In the rows, zero is written as 128.
The rows of D fall into a few groups, and each row is roughly a mix of its group's hidden directions.
D, 128 rows:
[[160 103 116 118 127 101 136 154  74 109 131 144 122 132 163 189]
 [ 92 176 156 164 151 124 140 138 178 127  95  92 141 122 132 141]
 [ 74 114  91 122 101 118 126 126 131 159 108 101 156 152  85  94]
 [115 134  98 122 101 152 120 134 103 178  71 118 110 116 100 168]
 [163 128 101 100 151 153 116 102  98 119 145 189 161 112 136 100]
 [ 79 136 133  90 115 121  87 156 162 148 123 136 110 124  77 104]
 [110 108  74 142 107 101 137 135  89 127  93 111 178 156 140 143]
 [ 89 130 140 136 163 156 164 144 169 129 133 143  83 111  82 126]
 [186 104 121 135  87 142 131 105  66 130 137 128 100 123 140 151]
 [122 152 166 110 165 131  93 145 196 142 107 121 123 123 156 148]
 [144  75 107 117  91  98 112 113 109 127 154 109 150 171 153  94]
 [105 155 101 167 130 138 127 156 173 140  92 132 124 137 172  84]
 [101 137  79 122 141 152 151 145 104 170  77 145 128 113 105 161]
 [132 113 110 161 101  98 156 122  71 100 117  98 157 143 130 168]
 [150  90 120 148  97 145 105  72 141 115 133 105 153 155 133  81]
 [148 155 131 136 116 179 147 100  99 146 137 149  90  88  86 114]
 [109 114  90 139 155 100 130 143 130  89 112 144 193 153 160 124]
 [130 119 138 116 123  97 154 136  66 102 149 126 130 118  92 187]
 [159  88 108  92 156 124 132 126  84 103 150 176 144 126 135 161]
 [151 110 100 108 163 174 121 101 128 116 136 193 141 113 122 101]
 [ 99 159 112 145 169 107 143 164 142 114  87 133 168 129 161 161]
 [151  85  74 117 146 161 115 115 124 121 117 182 146 138 153 104]
 [141 121 153  96 122  81 139 149  76 119 162 120 121 125 121 183]
 [ 79 133 135 112 134 102 151 173 126 151 114 108 104 125  91 180]
 [ 85 142 112 135 148 103 127 127 161 124 116 110 197 152 136  90]
 [134 122 118 144 106 110 164 138  56  96 140 135 117 116  99 169]
 [106 172 148 143 171 144 163 150 142 103 134 162 105  90  99 140]
 [164  90 115 142  85 135 118 122  81 117 106 119 100 131 132 183]
 [130 146 164 136 128 101 108 137 163  84 174 136 131 134 148  71]
 [116 135  95 144 155 160 121 124 178 137 104 154 148 136 158  71]
 [173 124 175 140 107  99 130 114 117 121 160  81 119 141 174 146]
 [156  94 115  94 171 135 110 150 139 124 120 173 120 131 174 166]
 [144  85  92  95 162 140  97 132 148 127 115 172 150 146 169 124]
 [149 141 117 142  74 151 106 121  94 161  82 108  99 114 123 160]
 [175 137 141 129 143 125 150 139  88  93 170 173 102 105 155 140]
 [180  91 124 122  82 145  88 119 116 145 123 126  85 139 163 132]
 [105 128 119 104 175 154 125 162 163 125 118 187  97 107 109 135]
 [104 156 129 121  92 141  99  99 134 173 101  90 149 124  84 104]
 [172 110 134 101 134 108 137 142  73 105 167 161 113 119 148 164]
 [128 148 155 103 158 145  93 121 196 149 137 137 131 126 147  84]
 [128 124 156 100 115 153  99 136 151 166 116 122  64 110  96 158]
 [ 95 143 118 101 120 128  83 111 151 136 122 133 175 132  90  74]
 [140 149 179 117 146 156 127 130 157 128 156 147  67  94 105 130]
 [168 139 186 116 133 149 117 122 147 134 160 133  66 103 134 138]
 [100 139 112 176 126 121 173 148 152 158 104  85 119 150 163 115]
 [ 83 173 100 168 109 109 142 151 134 133 104 113 155 136 133  80]
 [ 97 154 117 160 149 158 127 119 191 137  94 124 146 130 135  82]
 [124 123  92 177 101 131 152 131 129 158  92  90 127 155 174 113]
 [ 90 170 123 148 113  85 121 153 145 126 120 102 169 146 151  84]
 [134  67  88  93 110 133  87 122 132 135 135 155 132 156 131  89]
 [127 129  81 150 145 154 147 118  91  90 102 176 159 110 107 138]
 [ 88 149 128 137 164 127 132 184 179 110 116 163 101 118 134 121]
 [ 90 128 142  93 110 128  89 131 162 142 142 130 114 127  69  85]
 [139 107 138 103 111 133 117  68 103 124 160 114 164 130  75 108]
 [104 184 117 150 110 101 143 134 111 125 144 123 166 126 129  63]
 [114 141 174 135  87  92 134 119 126 136 160  64 119 138 101 117]
 [152 110  79 110 120 141  79 116 114 129  97 162 170 139 160 112]
 [125 133 161 126 114  82 118 140 151 151 132  63 136 157 170 141]
 [109 186 113 155 149 147 151 135 118 143  73 128 150 100 122 163]
 [113  87 106  93 105 133  74 113 158 160 109 115 145 157 115 100]
 [142 141 134 160 139 140 158 161 138 145 103 121  75 120 176 171]
 [180 101 120 145  96 140 136 117  70 111 127 135  95 120 141 170]
 [121 119  87 180 106 145 135 100 137 123  98 108 162 152 147  82]
 [153 104 175 105 118 127 102  90 145 106 186 122 119 132 107  96]
 [143 139 139 150 164 120 151 173 146 100 134 156  96 122 188 147]
 [130 137 163 142  76 130  97 120 153 160 112  70  91 134 124 129]
 [164 130 141 136 170 181 116  96 166 104 129 169 125 108 145 114]
 [111  89 115 116 156  81 156 158 115  83 165 148 149 152 136 134]
 [137 157 148 162  69 118 144 140  97 130 148 104  74 116 119 112]
 [111 142 151 139 163 117 125 173 182  88 142 159 102 123 153 114]
 [129 153 117 166 168 161 133 130 179 115  97 151 138 122 174 106]
 [150  88 164 124 112 143 142  80 121 139 153  83 104 134  93 154]
 [103 103 150 114 164 123 105 126 185  75 146 148 145 135 101 114]
 [102 147 125 142 146 110 180 136  85  91 143 139 147 109  81 153]
 [ 83 120  85 128 107 126 123 150 137 179  73 101 132 148 121 134]
 [168 125 119 132 159 131 152 140  91  87 148 182 123 111 162 151]
 [130 161 163 166 118 119 179 120  93 107 147  98 112 106 101 158]
 [152 117 115  93 181 120 136 141 114 109 160 186 149 124 163 128]
 [135 140 125 106 195 122 138 146 149 115 148 175 156 124 173 116]
 [ 80 153 118 135 157  97 138 144 164 126 121 114 185 148 143  93]
 [ 90 166 116 156 109  79 130 172 135 126 110 103 152 146 160 106]
 [156 125 124 133  99 121 153  94  65 156 126  84 147 131 128 164]
 [ 64 145 101 140 117  89 129 169 144 120 115 122 155 147 116  89]
 [120  89 110 124 151 128 161 171 118 124 119 151  80 129 130 186]
 [107  91 128  86 136 107 106 118 130 142 107  98 165 148  99 182]
 [ 99 157 138 148 124  97 163 172 117 147 105  92 107 125 134 181]
 [135 137 138 111 159 145 138 148 149 121 172 184  85 108 131  86]
 [ 83 131 119  90 157 109  99 151 160 110 137 164 162 132 101  95]
 [ 69 145 118 136  97 107 138 135 135 157 119  85 141 141  83  95]
 [ 86 152 117 172 111 118 158 128 152 144 120  85 144 147 127  75]
 [145 144 147 120 160 174 115 140 160 130 116 173  76  93 129 147]
 [137 126  92 180 127 147 141 141 149 115 109 146 117 141 188  85]
 [157  84  85 127 125 153 110  98  98  89 121 173 156 132 125 122]
 [ 87 134  67 136 138 119 135 145 119 136  80 137 183 142 132 124]
 [143  87 153  86 124 149  85  94 153 123 160 141 112 129  89 106]
 [147  96 130  76 161 160 106 125 132 134 133 177 103 110 106 162]
 [105 148 150 104 171 134 100 144 203 139 128 143 130 126 140 100]
 [144 149 125 164 131 157 128  98 168 147 117 112 142 136 175  71]
 [111 138  79 136 130 150 133 144  99 143  64 149 136 112 114 174]
 [139 127 149  74 132  94 100 136 106 153 123 106 149 130 134 193]
 [169 100 143  76 146 118 105 124 102 134 135 137 135 126 148 193]
 [141 124 147  69 120 128  81 111 100 129 135 143 138 108  78 162]
 [142 126 154  96 177  99 139 142 112 103 147 142 148 119 141 193]
 [122 156 157 163 100 112 169 111 112 152 135  58 123 130 119 136]
 [126  69  82 110 103 154 103  94 114 141 106 132 144 147  92 121]
 [142 141 177 106 159 147 109 144 176 129 147 152  75 105 135 136]
 [ 90 127 134 126  81 121 119 113 134 163 122  75 124 140  72 108]
 [170 101 140 123 166 157 124 101 146  87 163 174 124 122 147 110]
 [ 84 150 107 153 110 150 124 119 163 148 105 118 136 131  97  64]
 [157 102 133 116 112 127 136 110  85 156 113  92 122 132 130 201]
 [154 133 160 135  69 135  99 119 133 155 141  96  72 127 132 106]
 [ 76 173 157 140 148 129 151 128 164 129 132 110 134 111  74 111]
 [148 122  96 139 141 152 174 112  77 154  99 126 136 118 134 181]
 [114 126  92 133 178 169 142 146 155 118 105 191 119 113 130 120]
 [115 151 126 106 169 136  93 165 182 135 103 167 126 120 160 122]
 [113 114 153 108  98  94 110 132 119 149 114  69 128 142 104 184]
 [118 146 163 131 139  91 114 127 172 134 129  75 166 153 169 123]
 [161 123 157 121 129 100 126 149 100 113 130 116 111 124 161 206]
 [103 130 119 132 103 166 122 111 125 126 122 145 102 105  47 103]
 [100 124  90 150  90 119 162 122  72 137 111 103 145 133  84 135]
 [147 113 156 133  76 103 108  90 116 129 152  68 143 151 126 113]
 [152 119 105 177 137 186 124 103 148 103  82 151 122 119 147 132]
 [139 118 162  88 134 123 126 121  96 115 157 138 110 104  74 181]
 [169  87 115 145 121 113 158 132  81 106 141 127 114 143 170 170]
 [128 144 143 124 122 179 109  95 141 125 132 153 105  95  65  99]
 [103 121 106 103  97 128  65 126 153 138 114 137 148 142 106  73]
 [ 79 179 126 143 156 119 160 178 149 123 128 153 114 109 117 106]
 [ 93 169 129 152 133 123 149 143 123 141  76  96 141 114 108 182]]
Which row in each list fits none of the groups? There is exactly one, and every other row fits one group, some only roughly.
  Z_611: [108 182 168 124 173 103 164 154 140 115 165 136 131 106 124 126]
  Z_767: [148  85 158 138 110 111 126 121 130 121 123  76 107 150 144 190]
  Z_865: [118 120  75 136 167 164 137 127 133 136  70 159 157 125 138 152]
  Z_849: [ 68 171 123 158 126 115 158 137 144 131 123 105 151 127  92  87]
  Z_620: [100 123  88 153 151 122 142 161 168 133 102 135 142 155 180  96]
  Z_155: [ 89 161 138 157 109  83 125 175 155 127 105  89 128 144 153 128]
  Z_567: [146 134 118 192 120 153 164 137 122  89 132 154  84 116 148 107]
  Z_6: [107 119 117 142  78  91 138 147  86 139 108  80 124 144 112 168]
  Z_332: [139 143 106 172 166 134 162 151 132  96 109 157 136 125 187 138]
  Z_835: [109 142 161  83 186 108 124 131 172 134 161 134 160 129 128 115]
 | Z_865
  Z_339: [ 96 144 128 163  75 138 128 120 141 152 110  84 105 132  89  92]
  Z_96: [156  84  88  98 143 153 133  85  91 136 139 158 164 134 120 120]
  Z_53: [151  96 106 167  84 151 160  91  89 143 120  94 111 140 123 131]
  Z_518: [ 93 189 156 135  92 101 121 142 113 130 129 101 130 107  80 121]
  Z_437: [110 136 131  92  86 118 102 107 107 158 149 111 142 127  71  88]
  Z_928: [103 159 156 122 143  91 137 192 140 128 125 124  95 117 140 174]
  Z_536: [188 122 142 139  97 124 127 108  75 125 130 108 118 124 161 173]
  Z_568: [123 130 156 131  94  79  81 157 154 116 121  88 128 154 164 136]
  Z_148: [138  96 145  77 112 145 101  86 119 156 149 118 121 125  71 132]
  Z_729: [120 120 103 166 139 142 116 129 175  92 113 150 146 146 163  73]
 | Z_96
  Z_721: [102 179 141 158 118 148 136 162 145 129 110 141  72  94 100 124]
  Z_140: [ 93  96  83 108 158 125 113 162 158 113 115 177 144 146 133 104]
  Z_547: [112 176 167 120 175  93 159 159 130 108 156 134 140 108 132 152]
  Z_304: [140 131 103  90 179 150 131 142 111 127 129 200 133 103 130 143]
  Z_230: [ 91 165 132 107 193 137 139 150 162 129 120 163 146 105 110 133]
  Z_213: [ 96 106  92 105 123 146  87 108 156 144  99 135 166 143  94  92]
  Z_202: [126 129 123 102 128 108  80 118 136  92 150 157 182 136 125  77]
  Z_350: [114 148 105 143  95 155  92  99 145 139 103 127 154 128 107  61]
  Z_613: [142  74 108  74 107 114 111 117  79 138 152 139 135 141  99 143]
  Z_396: [129 124 126 119 139 107  92 137 167 146  97 102 165 158 191 136]
  Z_838: [109 179 155 122 169 100 136 161 170 138 143 126 142 126 168 106]
 | Z_230
  Z_580: [186 127 167 127 116 146 123 110 102 104 166 147  81 102 130 142]
  Z_296: [168 106 110 111 152 134 103 142 143 132 122 163 127 141 206 128]
  Z_28: [128  96  81 168 119 138 140  95 123 102 112 123 176 156 142  91]
  Z_508: [173 101 135 120 168 145 111 125 147  87 142 176 123 126 174 139]
  Z_842: [171 155 132 168 127 142 166 106  73 101 130 134 131 102 144 156]
  Z_23: [ 87 171 143 160 119 150 151 129 161 152 115 104 100 111  88  98]
  Z_949: [ 94 119 118 108 141  98 102 149 177 154 107 102 163 163 160 115]
  Z_637: [107 184 151 149 132 135 152 128 151 131 158 130 116 108 110  62]
  Z_847: [124 127 116 103  94 129 124 116  82 181 102  96 129 124  92 169]
  Z_857: [115 131  99 163  83  99 138 167 102 141  92  97 114 146 160 147]
  Z_313: [165  83 108 104 143 132 101 125 114 122 103 145 144 141 169 184]
  Z_189: [111 132 104 111 125 181 112 122 138 158 107 165  98 103  75 105]
  Z_778: [103 115 100 122 149 124 156 183 112 107 133 183  90 116 110 144]
 | Z_28
  Z_45: [136 164 187 137 163 127 161 142 152 125 154 119  87 104 138 155]
  Z_625: [101 137 131 148  84  85  97 153 150 130 106  79 140 158 151 113]
  Z_420: [167 116 178  83 124 101  93 127 115 120 161 121 116 125 139 171]
  Z_647: [121  98 134 127  84 152  97  87 136 144 108  90 118 134  71 132]
  Z_917: [142  96 147 114 138 144 109  94 153  88 176 155 130 131 105  79]
  Z_113: [ 86 153 138 146 153 115 161 130 149  93 162 137 149 123  93  78]
  Z_868: [112 147 109 150  96 116 158 132  86 167  92  80 135 130 120 164]
  Z_102: [ 78 129 142 135 127 107 121 133 189 145 118  77 144 157 122 100]
  Z_498: [120 108  81 102 146 177 112 112 135 146 109 180 136 119  99  98]
  Z_291: [146 161 143 128 130 109 113 178 118 125 105 138 102 112 176 184]
  Z_762: [138 115 130 137  79 135 135  76  96 139 155  94 135 135  88  89]
  Z_287: [135 131 106 146 121 147 124  86 134 116 143 138 169 137 131  47]
  Z_852: [110 145 136 150 132 182 150 110 162 151 120 129  86 105  83  99]
  Z_18: [ 82 163 151 105 174 107 129 175 175 131 131 142 125 117 119 131]
  Z_860: [ 63 122 102 158 122 117 174 155 139 127 125 116 115 141  87 101]
 | Z_102
  Z_724: [126 128 108 137 165 146 154 135 113  75 145 196 130 105 108 118]
  Z_793: [192  93 138 134 135 129 121  97 114  99 144 128 143 142 185 148]
  Z_510: [153 106  99 113 107 134  86 107 137 159 118 124 155 156 176  83]
  Z_594: [158 110 159 133  85 119 128  83 108 124 177  88 123 140 116  98]
  Z_712: [133 102  76 116 138 175 104 100 132 133 101 174 153 127 117  98]
  Z_198: [131 117  85 158 106 107 141 163  91 123  88 124 129 144 173 165]
  Z_461: [114 154 139 157 159 121 164 155 116  87 109 139 125 104 119 191]
  Z_49: [136 113 123 141 125 181 128  73 124 103 130 149 130 109  67 109]
  Z_505: [102 118  78  95 110 148 109 123 105 173  93 143 143 126  82 122]
  Z_121: [106 152 121 165 121 161 174 128 134 137 139 138  85 108  92  81]
  Z_900: [129 157 150 138  96 159 127  81 125 169 117  83 123 112  84 117]
 | Z_121
  Z_774: [115 159 140 153 112 140 176 123  88 130 135 118  98  97  70 145]
  Z_635: [137 117 134 111 182 164 136 128 155 104 151 191 104 106 117 118]
  Z_898: [ 89 163 134 114 125  84 110 135 143 130 139 107 187 142 123  83]
  Z_125: [ 86 145 150 109 117 131 138 128 139 153 151 116 101 113  52 104]
  Z_19: [108 150 152 113 142 135 178 114 110 154 165 118 111 104  65 126]
  Z_323: [ 81 163 149 117 135  77 135 189 130 113 135 127 120 119 109 151]
  Z_738: [143 107 133  79 137 167  89 102 126 138 122 160 116 105  78 153]
  Z_602: [ 99 112  95 158  94 127 111 135 142 145  63  88 139 154 133 143]
  Z_449: [168 111  88 144 137 146 116 104 113 112 102 150 172 140 185 125]
  Z_781: [105 106  63 114 130 131 124 138 129 149 119 158 156 151 139  70]
  Z_657: [ 70 100  85 159 123 125 152 142 154 134  94 106 139 159 111 110]
  Z_874: [ 82 171 121 147 137 121 127 172 177 155  91 117 122 131 148 109]
  Z_418: [137 121 107 156 172 150 171 146 127 121  95 148 114 120 162 182]
  Z_780: [161 140 158 143 124 152  90 116 180 144 106 107 106 130 182 123]
  Z_128: [124 132 122 154 143 127 159 152  96  88 103 145 117 107 114 199]
 | Z_657
  Z_593: [161  84  95 130  99 164 124  95  89 113 142 162 110 126 105 104]
  Z_306: [184 102 106 116 150 148 130 106  87 118 124 162 146 122 165 166]
  Z_430: [ 73 143 135  96 120  77 113 171 129 142 117 105 142 135  96 154]
  Z_522: [107 117 138  94 117 142 103 120 168 166 152 126 103 134  92  70]
  Z_212: [194 115 135 131 104 143 116  89  94 148 122 104 128 130 170 157]
  Z_94: [ 84 166 130 156  84 115 143 144 107 127 118 105 112 114  69 120]
  Z_115: [156 103 162  62 162 123  91 112 148 139 158 138 138 131 137 147]
  Z_154: [173  79 100 134 116 133 135  93  75 106 129 131 153 143 145 155]
  Z_675: [162 137 139 135  92 159 129 105  88 158 111 110  87 103 109 171]
  Z_309: [ 83 136 105 129 138 151 149 129 133 122 135 162 123 112  59  85]
 | Z_154
  Z_870: [ 87 171 125 143 141 153 169 135 127 141 125 142 109  95  69 112]
  Z_205: [158 138 185 101 120  83 104 136 121 105 180 117 122 127 149 138]
  Z_59: [176  82 104  95 125 150  90  90 110 142 118 142 154 141 152 139]
  Z_80: [141  97 167 114 108 149  85  79 152 114 137 105 121 128  79 134]
  Z_921: [143 101  97 139 140 180 124 118 138 102 127 191 101 116 119  95]
  Z_481: [ 77 167 149 118 143 133 121 139 164 122 132 141 127 105  65 101]
  Z_754: [115 117 165 114  88 108 121 119 126 159 138  65 103 138  90 151]
  Z_806: [131 165 162 117 127 166 103 129 146 144 116 144  78  85  90 144]
  Z_31: [149 104 115 145  98  94 128 115  87 116 116  87 166 157 161 160]
  Z_810: [140  92 174  93 149 147 113 110 159 116 164 139  89 119  91 144]
  Z_165: [152 120 111 167 120 141 157 123  90 122  88 112 122 124 148 195]
  Z_982: [108 174 103 144 154 145 140 113 146 142 114 140 180 123 139  70]
  Z_587: [133 148 106 143 186 149 150 133 146 104 125 180 154 117 165 104]
  Z_619: [ 87 172 132 150 180 130 153 137 176 120 113 130 165 122 132 109]
  Z_728: [137 138 161 129 115 151 153 102 116 173 126  84  91 110  93 167]
 | Z_165
  Z_347: [118 172 145 161  74  98 132 117 102 130 132  75 147 129 117 105]
  Z_905: [147 132 110 111 154 160  92 115 168 145 117 164 147 130 170  80]
  Z_104: [172  86  92 149 108 157 123  89 117 135 118 127 138 151 172 101]
  Z_65: [141  68 101 102 114 155  98 109 118 109 140 172 113 132  92 110]
  Z_388: [158 136 122 131 164 126 159 150  95 121 117 151 124 113 173 192]
  Z_752: [136 135 132 131 175 171 126 140 186 145 106 156  95 116 163 130]
  Z_92: [103 121 101 151  86 132 103 106 148 136 106 101 156 154 117  68]
  Z_247: [138  80  88 140  77 153 125 101  86 123 120 134 112 135  90 118]
  Z_16: [ 97 165 113 165  77 122 122 120 124 138 108  95 148 133 106  76]
  Z_841: [ 90 167 128 178  87 115 139 133 121 126  93  81 137 126 100 131]
  Z_813: [184  85 110 135 113 137 131  85  95 133 132 112 148 151 173 134]
 | Z_841
